A single turn carries every row of the set below to another of its rows. Some are shown first; where does it send the rows asked next?
q_8: [  8.1  10.5   1.0   6.7   0.6 -16.4  34.5 -10.2  10.9   6.2  21.0  11.8
  28.1   0.1   8.6  -6.8   7.9  -3.7 -11.7  24.6 -17.1   7.7]
q_610: [  9.1   6.1  -7.9  21.9  -9.2  -7.8  36.1 -11.5   8.0  18.3  22.4  15.3
   7.2  -5.3  -8.1   0.2  15.5 -10.9 -22.4  16.1   4.7   9.8]
q_112: [ 11.5  -0.7  10.1  20.6  -5.3   5.4  34.2  -0.2  13.4   2.1  10.1   1.0
   1.1  -6.7 -16.4  -2.3  11.9 -12.9  -7.0   1.5  -0.6  10.8]
q_78: [ 20.5   1.5  18.6  20.4  -0.9   0.7  33.9   1.6   7.4   0.1   5.9  15.8
  -2.4   1.0 -20.4  -3.3   3.5  -0.4 -16.5  14.8  -0.8  13.2]
q_894: [ -6.2  -7.4  -1.9   7.9   3.4   3.9  22.8 -10.0   5.9   2.2  15.7   0.8
  -8.0  -6.9  -5.5 -11.3 -15.2  -8.3 -21.6 -10.7  -9.6   9.2]
q_632: [ -2.4  -5.5   3.7   2.7   4.1  -2.9  24.5  -2.3  -4.3  -6.1  13.0  13.4
 -21.9   4.0   1.5 -14.5 -14.9   3.8 -19.2   3.7 -17.1   6.0]
q_456: [ -0.6  -8.5   1.5   6.3   2.9  -0.4  32.6  -8.2  -4.8  -9.3  21.2  -1.1
  16.6  -4.1  -6.0  -5.4  13.6   1.8 -45.9  -3.3  -8.0   2.4]
q_542: [  5.6 -10.7   9.2   0.8   2.6  -4.9  28.3  -8.7 -13.2  -5.7  19.9  -7.6
  11.9  -9.1   9.6  -5.5  11.8   4.6 -37.5   6.0 -12.0   5.2]
q_279: [ 12.8  12.6   2.5  10.3   6.9  -8.5  26.9   8.0   0.9   8.8  16.9   4.0
  15.6   3.5  14.3 -14.2   3.9   7.3   2.7  21.0  -7.2  14.3]
q_543: [-15.3  -4.5  -2.0   7.0  -1.1   8.1  22.8 -18.5  -5.3  -4.6  17.2  14.0
 -11.4  10.2 -10.3 -13.8   1.4  -7.0 -14.5  -0.7  -8.4  -4.0]
q_682: [  2.9   5.7  -0.4   5.9   6.9  -0.5  16.4   6.7  -2.1 -13.4  20.7  -9.7
  -5.9  17.3  -9.5 -23.9  13.0   7.1 -26.6  -0.1 -11.1  -0.4]
q_932: [ -7.4  -1.4  11.1   9.0   1.8   1.6  16.0 -30.9  -9.3   5.8  21.0   4.7
  -7.6  -0.6   1.2  -7.0  -1.3  -9.7 -17.3  13.0 -10.6   4.6]
q_909: [ 42.0  13.0   0.3   6.3   5.4 -11.8  24.5  -1.6   4.3  -2.4  21.6  13.0
   3.4  -5.1   0.8  -5.9  24.6  14.1 -14.3   4.0  -8.5   5.9]
q_585: [ -8.5  -1.9   2.7  10.4  10.3   2.0  23.4   2.2  18.8  -4.7  11.2  10.2
 -14.7 -17.8   5.1  -1.6   2.8  -6.5 -11.7  10.2 -14.9   0.8]
q_928: [  1.7   0.2  -8.3   1.6  14.2 -15.9  19.8 -26.6  -2.8  -0.5  28.0  13.0
   6.2  -0.5  -1.3 -21.3  15.3   4.1 -14.3 -17.4  -5.0  -5.8]
q_878: [  9.7   9.0 -19.6  17.0  -4.9   5.2  23.3   4.8  15.9   3.1  23.8   7.4
  24.8  -2.0  -2.3  -7.7   8.1  -2.2 -17.6  11.8 -15.6  14.2]
q_454: [ -0.5  -5.2   1.0   2.4   6.9   0.8  28.2 -17.9   4.4  -5.9   2.7  14.6
 -15.3  -2.5  -1.9  -8.8  -1.5   2.1  -5.5  27.8  -6.1   1.3]
q_234: [ 20.9   7.0  -3.1   5.8   2.1   3.9  26.4   4.8   0.9  12.1  12.8  23.8
  27.4   4.1   3.4 -10.5   2.8  10.9 -15.3  16.4  -2.3   6.0]
q_747: [  0.1  15.4  -3.4  20.8  11.4  -7.7  35.9   4.5  17.8   9.1  21.4  11.1
  22.3   3.2  -0.5 -18.1  16.5  -7.4 -10.0   7.6  -9.0   6.7]
q_827: [  8.2  -1.1  -6.7  -3.0  23.2 -14.8  29.9 -15.1   9.4  -6.5  14.9  23.3
   2.9 -20.1   4.4 -15.8  19.0  15.5 -11.4   3.2 -10.5  -4.1]
q_272: [  8.0   2.9  13.7   0.0  13.2  -5.7  19.1   3.3  -9.8  -4.6  15.4  -1.4
  -4.4  16.1  -0.1 -28.1  15.8   9.1 -24.4   4.6  -9.0  -6.9]
q_244: [ 20.2  16.0   5.5   1.1   0.7 -20.1  16.6   4.5   9.6  14.1  19.9  18.1
   7.5  -4.3 -15.7 -19.9   8.8  15.4  -3.6   7.0  -3.6   6.4]
q_308: [ 13.1   9.2 -21.8  -1.1  14.8   4.6  21.2 -13.8  -1.8 -12.1  19.5  12.3
  -4.0 -10.9   3.1  -4.9  14.7  24.7  -8.8   5.8  -0.1   4.8]
q_235: [ -9.8   6.8  11.0  11.3  10.9   4.6  24.1  -7.8  -4.4   3.6  22.9  15.6
 -20.3   1.0  10.1  -8.0   6.9  -7.8 -26.4   2.3 -16.6  -3.3]
q_164: [ 15.3 -10.4  -8.0  16.5 -17.3  -9.7  22.6  -1.9   4.3  13.3  14.2  17.0
   8.0  -8.8 -12.5  -5.7   2.5  -0.5 -13.2  17.1   1.6  14.5]
q_275: [ -5.1   5.8  12.2   3.1   7.7 -14.2  20.3  -3.1  -0.6 -12.2  22.8  -9.2
  -0.7  14.9  -4.3 -21.9  18.4  -0.4 -22.1   3.6 -15.9  -6.6]
q_520: [ 13.7  31.8   1.4   7.5   1.5 -21.1  23.5  -5.9  12.1  11.9  31.5   5.5
   2.3  -2.5  -8.5 -10.4  17.6   6.2  -7.1  13.6  -7.6   9.8]
q_527: [ 14.7  11.4  -6.4   6.8  17.4  -6.9   8.3 -14.5 -12.9   1.3  34.1   9.6
  -8.4  -3.2  14.7 -12.4  13.3  14.7 -22.0  -4.8  -9.4   4.8]
q_152: [16.8  4.0 21.3 20.7 -2.9 -1.2 30.7 -7.2  3.6  3.6 12.8  2.5 -5.1 -6.1
 -5.0  0.4 14.3 -9.0 -7.7 22.1 -7.3 13.5]
q_565: [ 15.3   4.6   5.2  13.7  -8.4 -17.0  31.1   5.1   5.3  17.3  19.7  15.6
   5.0 -11.5   4.4   7.4   1.2  -0.9 -18.8  13.3   3.2  12.5]
q_274: [  4.2  -4.0 -14.0  -5.4  10.0  -2.0  26.0 -15.3  -9.5  -9.4  21.6  16.4
   2.9  -8.1  -5.7 -19.0   2.6  20.0 -19.8 -16.8  -9.9   5.3]
q_901: [ 27.5   9.9   0.6   7.4   1.0 -16.0  26.6 -15.4  10.1  -4.1  24.9  11.9
  13.4  -4.4  -7.5  -7.1  35.0   1.9  -8.2   0.6  -9.0  -1.6]
q_278: [  1.7   2.9  13.8  13.0  13.2   4.8  20.3 -10.4  -3.5   7.9  16.7  23.6
 -11.7   1.4  -5.8  -8.9 -10.7   1.2 -38.0   4.8  -7.5   4.9]
q_663: [ -4.5   7.4 -11.0   4.4   8.3   0.4  17.4 -25.2 -11.5  -8.9  36.6   8.1
   0.8 -11.1   3.1  -8.6  20.2   9.6 -20.3  -6.2 -18.0   5.8]
q_247: [  4.8   5.7   3.1   0.1  17.4 -16.3  24.4 -16.9  -9.9  -8.7  29.7  23.6
  -2.5 -10.5   3.9 -13.0   7.3  19.7 -30.1   0.0 -22.8   6.5]
q_169: [  9.2 -12.0   2.8   4.0   0.4  -0.1  25.3 -10.0 -15.5 -11.1  17.3   2.9
  12.0   0.2  -6.5  -8.7   7.2  12.2 -43.9  11.7  -9.1   8.0]
q_535: [ -7.9   7.7   0.1  11.6  10.0  16.2  24.8  -6.0   9.1  -4.3  10.5  24.4
 -10.6   0.4 -10.1   3.1   5.6   1.4 -18.7  11.1   3.6  -5.2]
q_161: [  7.9   3.3 -11.7   7.6  11.4 -22.4  10.8 -13.6   0.3 -14.8  30.9  16.1
  -3.2   2.1  -8.9 -16.4  -2.5  16.9 -25.0  -6.4 -17.0   9.7]
q_60: [  7.2   9.9  -7.2  20.6   1.0  -1.3  17.7   5.0   5.7  -0.4  19.2  18.7
  21.0  13.4 -14.4 -17.7   5.7   8.5  -7.1  21.9  -7.0  13.5]
q_510: [ 17.5  17.8 -14.3   8.9  -1.8  -5.1  18.7  -3.2  12.6  15.2  24.0   5.1
   3.9  -3.7 -18.5 -24.5  20.7   5.6  -4.2   5.2  -3.5   9.8]
q_805: [ -2.2  10.4 -11.0   7.5  12.3 -10.7  14.1 -13.1  11.6 -20.7  29.7  21.7
   3.2 -14.3  -7.4   1.5  18.6  16.4 -16.4   7.2 -14.7   1.9]
q_685: [ 32.8   7.3 -10.1   7.5  -4.7 -14.5  21.5  -4.9  12.4 -14.7  22.6   9.0
   9.3  -1.4 -16.7  -5.7  18.6  12.1 -10.1  -0.9 -10.5   9.2]

q_543 -> q_274
q_928 -> q_894
Now these:
q_585 -> q_805
q_152 -> q_901
q_60 -> q_234
q_272 -> q_542
q_510 -> q_164

A single turn carries every row of the set below to another of its rows. Some are shown first; where does it send the rows asked next?
q_942: [-12.3   4.1  24.9   0.4  -1.7  -1.9  18.5  -6.0  -1.6   4.2   0.3  -1.4
  -3.8   5.3  -4.3  -1.8]
q_417: [-11.9   5.0 -10.2 -22.3   4.1 -10.4   3.1  16.8  -8.5   1.5   4.2 -12.7
   6.0   8.0   3.5  -1.5]
q_523: [-12.5   7.7 -10.6 -15.4  -3.0  12.9  -9.7  -9.5  -7.6  11.1   4.6  -6.2
 -15.0  -1.1 -17.2  -7.7]
q_838: [-12.0  -2.6  -3.0 -23.9   4.5   1.7  16.2   0.3   3.0  10.8   6.0  -9.9
 -15.4   6.0  -9.9   7.0]
q_624: [  7.2   2.6 -19.9   1.8  14.4   7.5  -9.4   2.1 -12.1   1.8 -12.4   0.5
   6.2   4.0  -3.7  14.2]
q_507: [-10.2   8.9  -4.8 -13.8   6.5  22.1  -6.5  -2.1 -15.4   9.1   0.6  -9.8
 -15.3   0.4 -15.5  -2.8]
q_153: [ 16.4   3.4   7.4  19.7   2.4   7.1 -11.7  -3.9  -2.8   5.8  -2.0   2.3
 -16.1   4.1  -6.6   7.6]
q_546: [  4.2  -6.5 -23.6   3.1   4.0   8.1   3.4   6.4 -10.4   2.7  -8.5  10.8
  -5.0  11.3  -0.3   5.2]
q_195: [  7.0  -2.8   9.8 -12.8   9.6  -1.3  -4.1  13.3  -8.7  -1.4  -2.5  15.8
 -11.2  -0.2  -2.9 -14.3]
q_265: [  5.9  -1.7   5.4 -15.0   6.5  -8.1 -12.0  10.3  -8.2  -1.7  -1.0   9.3
  -6.1  -4.6   0.6 -19.7]
q_428: [ -8.8  -9.8 -11.8  -9.4 -16.1   1.0  -0.1  -2.8  -4.7   4.5   3.2 -25.2
  -6.9   4.0   5.2   3.4]
q_876: [-13.0   7.5  20.1  -3.4  -0.1  -8.8   4.1  -5.9  -7.4   2.0  -0.4 -18.9
   6.8  -2.9   4.9  -8.9]
q_925: [  3.1  -3.4  11.8  16.5  22.2  -8.2   7.6   5.3   3.0   9.0   2.2 -15.4
  -2.1   8.1  -1.3   5.8]
q_431: [  4.4   0.2 -25.2   0.8   2.8  -1.9  -9.0  -7.0  -0.6   4.9  -7.6  10.2
   3.8   4.7  -8.0  10.1]
q_365: [ -2.8   6.4  -1.3   3.7   7.4 -24.6  -1.4   4.3   9.6   5.4   5.3   1.3
  11.9  10.2  -7.0   5.4]
q_230: [  2.6   1.2  -9.9 -13.6 -16.0  10.2  -8.4  -5.2  -6.4   6.4   3.1  -1.0
 -24.9   0.6  -4.1  -2.3]
q_816: [-11.5   1.9  -5.8 -18.7   2.3  -4.4  16.5  16.3  -2.8   3.7   4.7   4.2
  -4.3  15.6  -5.5   5.1]
q_557: [ -6.2 -11.2  -3.1  -4.9  -8.6  14.3  12.9   4.2  -8.2   4.4  -0.3 -15.8
 -15.0  11.3   0.0  13.5]
q_734: [ 14.7   5.5   0.9  15.8  -1.2  -2.6 -24.2  -7.7  -3.1   5.3  -0.3  -9.7
  -7.8  -2.9  -0.3  -0.6]
q_252: [  2.9  -4.3 -29.4  -0.5   1.8  -0.3  -8.7   3.6 -12.0   1.7  -7.1  -1.4
   3.2   4.7   6.4  -2.3]
q_165: [  9.6   4.7  12.8 -13.1  16.9  -3.3 -14.8   8.0  -8.1  -1.7  -5.3   9.3
  -1.9  -6.0  -7.0  -7.0]
q_803: [  8.0   2.8  10.1 -13.2   9.3  -8.6 -12.9   2.3  -0.4   0.4  -2.1  17.1
  -4.8  -5.0 -10.7  -8.6]
q_665: [  3.5  -2.5   5.2  13.4   5.2   1.6  -7.3  -4.2  -2.8   4.0  -4.0 -25.8
   4.3   3.4  -1.9  20.2]
q_271: [-15.9   6.3  17.4  -8.1  -8.7 -10.8   9.2 -12.8   1.6   5.0   2.7  -7.1
   1.3  -0.5  -3.3  -7.1]
q_725: [-11.4   0.5  -5.1 -26.4   8.7  -1.0   5.3   3.1  -4.4   8.4   4.2 -25.9
  -6.8  -0.3  -1.7   2.5]
q_17: [  5.2   3.8  -4.9 -12.9  -4.1  18.9 -10.1   3.9 -18.3   3.0  -1.8 -12.5
 -21.3  -0.8   1.1   0.8]
q_186: [  0.5   8.1   6.6   6.0  20.8 -11.0   2.5  15.3  -2.4   2.2  -0.3  -4.4
  11.6  11.9  -4.5  12.6]
q_946: [ -0.1  -4.3   3.9  13.9  10.7 -21.2   1.5  -4.1  12.3  11.2   7.1 -13.5
  -0.2   4.9  -1.7  -1.7]
q_446: [  1.1  -5.9   1.7  13.9  -6.9  -4.8  -1.6 -13.1  10.4   7.9   1.0  -9.9
  -2.0   7.2  -9.7  19.1]
q_317: [  0.6   3.5   0.6  24.4   9.6   1.4 -15.6  -3.0  -7.7   9.3   2.8 -10.9
  -4.6   2.2  -4.5 -15.4]
q_462: [  0.6   1.1   3.4  26.8   8.0   5.1  -6.5  -3.6  -3.2  10.8   3.6   0.8
 -11.6   7.7 -10.6 -11.0]
q_576: [-12.3   8.3  25.7  -5.9   6.0   3.5  13.0  -1.3 -11.1   1.6  -3.5 -14.0
   1.0   1.0  -0.3   0.2]

q_365 -> q_417
q_876 -> q_576
Now these:
q_17 -> q_153
q_838 -> q_946
q_317 -> q_507
q_252 -> q_624
q_557 -> q_446
q_165 -> q_195

A single turn carries every row of the set below to another of its rows. Some are shown first; where does it send the rows asked next?
q_559: [ -9.8 -11.1  -4.8  -2.3   0.7   1.4   1.8  22.5 -11.4  -8.7  29.7   5.6
  -2.9  -6.5 -12.4]
q_228: [  1.7 -22.1 -13.6  -5.7 -10.7   4.5   9.0  -6.1  -0.2  -3.9  -7.4   8.5
   8.6  -2.0  -0.2]
q_350: [ -9.1 -18.8  -5.2  -0.3  -2.6   4.9   5.8  16.9 -11.3  -3.7  31.1   8.7
   3.9  -2.9  -9.1]
q_383: [-15.3 -16.1 -11.5   1.0  -6.3   4.1  11.1  17.2  -0.4  -9.0  27.6   5.4
   1.3  -5.0 -12.3]
q_368: [ 13.4   3.2  -5.0   3.9 -13.0  -9.1  18.6   4.8   9.1   8.3  12.4  -1.4
 -11.7 -22.6   3.4]
q_951: [ -9.9  -0.9  -8.6  -1.1 -12.3  -9.5   0.1   1.7  10.4   4.1  -1.7  13.6
 -21.8   7.0  -0.8]
q_56: [-12.5 -17.2  -0.2  -2.6   7.3  -0.4   2.7  19.8 -13.6  -2.9  24.5   0.2
  -3.9  -3.0  -5.9]
q_802: [ -3.0  -2.6 -20.0  -4.4  -9.7  -7.5 -10.4  -6.9 -19.3 -12.5  24.0  16.9
 -16.6 -15.1  -2.9]
q_969: [  9.5  -8.1   3.0  -7.6   4.6  -0.2  -3.7   4.0 -15.8   2.6   8.8   6.8
 -27.7  -5.7  12.5]
q_28: [-22.4 -14.1 -21.9  12.2  -5.9  -9.7  -1.3   4.6  -0.4   0.3  17.3  11.1
  -1.5 -12.0  14.5]
q_781: [ -1.2   5.2 -11.4  17.2   5.0  -6.1   8.6  10.1 -11.3  10.7   7.6 -10.9
  -5.0 -15.8   5.5]
q_550: [ 13.7   1.0 -13.1  -7.1  -9.0   1.5  -1.1   2.0 -25.1 -15.9  15.2  15.7
 -13.9 -13.0  -8.6]
q_225: [ 16.8   2.0  -5.1   5.8 -13.9  -0.1  21.5   1.2   4.0   2.3  15.1  -2.7
  -7.6 -23.7   3.2]
q_217: [  0.1 -13.9  -9.8  -1.3 -17.4   0.3  10.6  -2.6   1.5  -1.2 -12.4  13.0
   5.6  -1.0  -5.5]
q_618: [-22.4 -21.0 -19.0   5.5  -1.0  -3.2  -5.5  -3.0  -3.7   6.9  10.2   8.7
  -1.0  -8.7  11.7]
q_982: [  4.8  -0.6 -18.3  18.4   7.1   2.4   8.9   3.8 -16.0   7.4   5.5  -1.8
  -5.1  -8.5  14.9]
q_728: [ -8.8  -2.9  -6.2  -5.3 -17.2 -11.0   1.8   5.0  11.6   2.2   6.5  16.0
 -22.9   3.6   8.6]
q_473: [ 17.3  -3.9  -6.5   8.5 -18.2  -4.9  17.5   1.1   6.9   2.7   9.1   1.0
  -5.5 -26.1  -0.5]
q_530: [  4.0 -19.6  -1.1  -5.6 -20.7   2.8   8.0  -2.6   1.6  -3.7  -4.9  18.4
  -3.3  -2.4  -9.9]
q_582: [  1.0  -3.0 -15.4  -9.3 -10.0  -3.7  -5.2  -4.5 -20.5 -20.8  19.4  16.4
 -16.9 -14.5  -5.2]
q_7: [ 13.3  -0.3   1.5   0.5 -14.1  -5.1  22.1   1.3   1.0  -1.1  18.2   7.7
  -6.6 -27.3   7.7]
q_792: [ -1.2 -11.0  -9.4   6.1 -15.4   2.5   7.4  -8.4  -2.7   2.2 -14.1   7.3
   3.7   0.8  -1.7]
q_349: [ -9.9 -18.2  -6.0  -1.5   2.9   2.7   6.6  19.0 -10.9  -2.5  30.4   4.7
   2.9  -5.3  -7.8]
q_323: [  7.7  -6.2   6.3  -3.2   0.8 -12.2  -3.8   4.3 -12.9   0.9  14.4   5.2
 -25.3 -15.5  16.4]
q_202: [ -1.2  -5.8 -19.8  -4.4  -9.0  -0.2  -4.8  -1.0 -23.4 -16.6  22.6  14.3
 -15.9 -10.9 -11.6]
q_513: [  4.7  -8.4   3.0  -3.3   1.6  -5.3  -7.3  -2.6 -20.5   2.1   8.5   8.7
 -29.0 -13.9   8.7]
q_32: [  5.1 -12.7 -11.6  -4.9 -19.2   1.0   8.6  -0.8   0.7  -0.6 -11.1  15.1
   5.7  -3.6  -6.6]
q_300: [ -0.5   5.3 -10.0  13.5   5.6   3.6   7.6  10.3 -10.1   9.9   9.3  -8.6
  -4.0  -0.6  13.6]
q_669: [ 12.3  -3.0 -12.2   7.1 -11.1   2.6  18.1   5.9  -1.7  -3.1  14.3  -4.1
   1.4 -31.6   2.2]
q_149: [ 11.5  -1.4  -1.0  -2.8   1.8 -10.6 -10.5  -0.3 -17.4   6.3  11.6   6.3
 -25.4 -16.1   2.9]
q_815: [ -6.0  -4.3  -7.3  -0.3 -18.7 -11.0  -6.2  -6.9   4.2   6.6   2.3  12.5
 -21.6   6.4  -3.3]
q_495: [ 13.5  -1.5  -3.6   8.5 -13.7   1.9  24.6   1.1   4.1  -1.7  15.2  -3.1
  -6.2 -23.3   1.3]
q_486: [-28.5 -17.6 -11.9  10.2  -7.0  -7.9  -4.1   3.6  -2.4   3.4  13.2  -0.5
  -2.4  -7.1   3.0]
q_483: [  5.1   6.2 -15.9  20.2  -1.1  -2.9   8.9   6.7 -14.3  11.1   9.4  -6.8
  -7.9  -8.5  11.2]
q_213: [  1.9  -0.3 -20.7  -4.9  -5.9  -5.1   2.4  -8.5 -13.1 -21.8  19.0  22.4
 -13.1  -8.9  -6.0]
q_208: [  2.7  -2.7 -17.1 -10.5  -6.8  -2.8  -1.8  -0.6 -19.3 -22.7  18.5  13.6
 -16.6 -17.7  -7.0]
q_305: [ -5.4 -10.5  -5.4  -7.4  -1.9   4.9  13.2  21.6 -12.8  -2.6  27.9   0.8
   3.0   0.5  -2.2]
q_859: [  2.1 -14.0  -4.4   0.4 -18.5   6.8  10.9  -2.5   1.8   1.6 -12.9   6.9
   3.0  -8.1  -5.9]
q_720: [-21.4 -19.1 -16.2   8.5  -3.4  -9.4  -8.2   7.7   0.8   4.7  18.3   3.4
  -0.7 -12.7   9.9]
q_521: [ -6.1   1.0 -16.6   0.5 -13.4 -17.0   3.2  -3.0   3.5   2.2   4.3  18.8
 -24.9   4.0   4.5]

q_300 -> q_323
q_669 -> q_550
Now these:
q_582 -> q_217
q_792 -> q_56
q_720 -> q_483
q_32 -> q_350
q_305 -> q_7
q_969 -> q_728
q_559 -> q_473
q_815 -> q_486

